Each path is a new rotation, seen through one point. The rows after it are directions, each followed by how far the rotation turns it, in degrees each step (0 if it stays put).
Each turn is a multiple of 5 degrees from 10 to 175, or 0.
Each row of a path follows its step; steps can be skipped.
path 1
step 4: [-32  16 -26  11  21  16   0  -1 -20 -20 -22 -12  -9  19 -23   1  22 -16
 -14  -9 -26  -2 -13  -2 -38 -13   4 -24  17  -5 -13   4  12  23 -20   4
  38  10   9  12  16  -6 -22  11 -25  -8  23 -19  21   8 -32  23  -6 -45
   6   8   0 -23  12 -33 -26  26  -6 -24   9 -12]
step 5: [ 22  16   2   3   5 -36  10  -5  -5 -31   3 -47   1  15 -30   4  -9  26
 -15  -4  -1 -38  10  16   6 -34   4  10  11  19  28  -4 -13 -22   6  -8
  15  -7  -4  -4 -29 -19  13   2 -10 -30  17  -6  46 -26 -25  19 -20 -20
 -12  12  -1  -9 -26  20  16 -17 -21 -14  -1  -4]
step 8: [ 11  12 -45 -19  23 -13 -25 -11 -10  28   1 -17   5  -2 -14  -4  -1  17
 -17   3 -13 -51  20  -9   4 -21   6  37 -11  -8  -6  -7 -27 -20 -20 -18
 -18   1 -10  -8 -22  44 -14 -24 -17  13   1  15 -27  18   2  -2  11  -4
 -35  19 -20  -6  -1   1  21 -18 -28 -12 -15  15]
step 9: [-48 -45  11   5  37  19 -21  26  -2  -1 -19 -13  17  21  24   5  -9   0
 -14   1 -12  11  -3 -13  -4   2  26  -9  10 -15 -17   7  26 -11   1  10
   7 -22  -3  12 -18  24 -30  30 -13 -12 -26 -37 -26  11  -2   6  -8 -17
  -5   3 -15 -17  15  22  40 -12 -14 -12 -19  -1]
step 10: [-10   6  -4 -15  23   1   8   7 -45 -44 -17  -9  -4  16   1  21  -8  13
  22 -41  -6   9 -27 -38 -11  -4 -22   2  12 -19  55  -7   2   9  16  14
  20  16 -14 -15  -9  25  20  15 -30  -6  12  21 -18  -2 -22   1  -4 -31
   0   3  -1  18  -2   6  -8  13  -7 -23 -18 -20]
step 13: [ -7  40 -30  -8   3   5  -4   0 -12 -11  -6   4 -23 -19  21  39  11  -5
  36 -41  -2  10   8   9  30 -20  25  24  -1   8   3  -3 -23  22 -25 -10
 -11  -2   4 -22 -15   2 -43 -15 -16   1 -10  12  -3   5 -40  12  -4 -26
   6   2  -1  16 -16 -39  13   2  -6  22   4 -32]
step 14: [  0   8 -25   5 -12  -7  -2  19   3  11 -34   3  17  -7   7   3  -7  15
 -31  13  15  25   8  31  29 -30  -9  15  -4  16   5 -27  27  -1  -5 -16
   7  12   1   4 -13  33 -53 -22 -27 -40  19  -1   9  13   9   7  19 -17
 -15  17  -5 -30  -5  15  10 -30  17 -18   0  22]
step 15: [-35 -27  17  21  11  24  26  21   1  25  15 -18 -10  -8 -20  14  -5  15
   0   0 -32  -9 -25  -6  -7  -6  -6  14 -10 -10   8  -6 -24 -13 -36  39
   6  -8 -29  14 -21  28  -8  12 -45  -5  33  -1  -3 -20  10  -2  44 -22
   6  -8   5  -4   4 -11  32  -7 -11   5  -8  18]
step 16: [-22  10   7 -11  39  13  17  20 -54   9 -24  -4  13 -16  31   3  -4 -40
  18 -29 -13 -40 -17   6 -15 -24 -14  11 -15  13  28  20   6  16  -8   0
  -8  -3  15  27   6 -13  -6  13  -6  -5   5   5  20  23  -4  29 -18 -10
  -3 -15  -2   1  -3  11  47   4  -8 -22   9 -13]
step 18: [ -5 -14   8  13   5  19 -17  -8  16  28 -14  28   3  -2  -5  11 -10 -28
  39   0   9  10 -25 -23  -2   9  44   4 -27   0  24  22  -5 -23   5  12
   0 -15 -29 -21 -29  33 -19  10  34  15   7   8  26 -18 -11  24   9 -12
  -6  23   7  15  20 -17   9 -11 -17  27 -35   4]
Speeds:
[ -6   5  -2   0  -5   3  -4  14   2   9  -6   1   5   2   3  -3   5  -5
   1  -1  -4  -1   2   7  -4   5   4 -10   4  -5  -1   8  -1   7  -6  -9
  -2  -7  -4  -3  -5   2  -3   5   9   4  -1  -2   4   3   2   1   0  -8
  -3   1   3   1   2  -9   0   3  -5   5   7   0] -> 155
[  9  -4   2   6  -9   2   4   5  -2   5   8  12   0 -10   6   2   1   0
   0  -6   0   0  -6  -6   3 -10   1  -2   0   8   1   2   2   1  -3   3
  -1  -2  -7   5  -1   2  -8   5   3   6   0   8   4   5   9   0   0  -2
   7   2   1  -4  -1   9  -1   5  -2   1  -1  -5] -> 10
[  5  -3   0   0  -4   6 -10   0   0  -3   0  11  -1   5  -4   1  -1   3
  -1 -10  -2   2  -1  -1   4  -3   4   1   0  -1  -5  -1  -2  -4   7   2
   4  -5   6   4  -9   2  -1 -17   7   5   5  -2  -6   7  -1   4   2   4
  -3   1   3   0  -1  -9   7  -1   3   0   8   5] -> 65
[ -6  -5  -2 -11   0  -5  -3   0  -2  -1   3  -2 -11  -5  -6   0  -1  -4
   1   8   2   4   0   0  -5  -5   2  -1   1  -5  -2 -10   0   8   8  -4
  -3  -3  -4   2  -2  10 -12  -1  -3  -2  -5  -3  -5  -3  11   4   4  -1
   0  -1  -3  -9  -8  -5   1   9  -1  -1  -1   0] -> 65
[ -7  -3   8   2   0   1   1   1  -3   5  -5   3  -4  -6   0  15   6   4
   1   3   6  -4   1  -2  -6  -1   0   1   2   3   0   3   1   7   5   4
   5  -5   5   3 -10 -11   2   0  -1   4 -10  -2  -2  -2   3  -5   6  -1
  -2  -7  -4   7   8  -1   5  -3   4   1  -5  -8] -> 115
[ 11  -5   9  -4   4   4   1   5   2 -10  -5   1   3  -2  -3   0   0  12
   1  -1  -1  10   0   2  -5  -3   0   2   2   0  -1   8 -10   0  -3   4
  -3  -2   0   7   2   9   5   2  -5  -2 -10  -3   8  -3   2   1   4  -3
   1  -3   0  -1   2  -8 -10  -2  -6  -2   1   2] -> 140
[ -5  -2   4   4  -3  -4   0  -1  -1  -1  -2   2  -1  -2  -3  -1 -12   1
   2  -6   7   3   0   0   1 -11  10  -9   5  -3   6  -7   2   4 -10  -6
  -1  -4   4   2  -6   5   4   6   2  -6  -1   1  -6  -1  -6  -1  -7   8
  -3   0   4  -2   0   0  -6 -11   5   3  -4  -3] -> 90
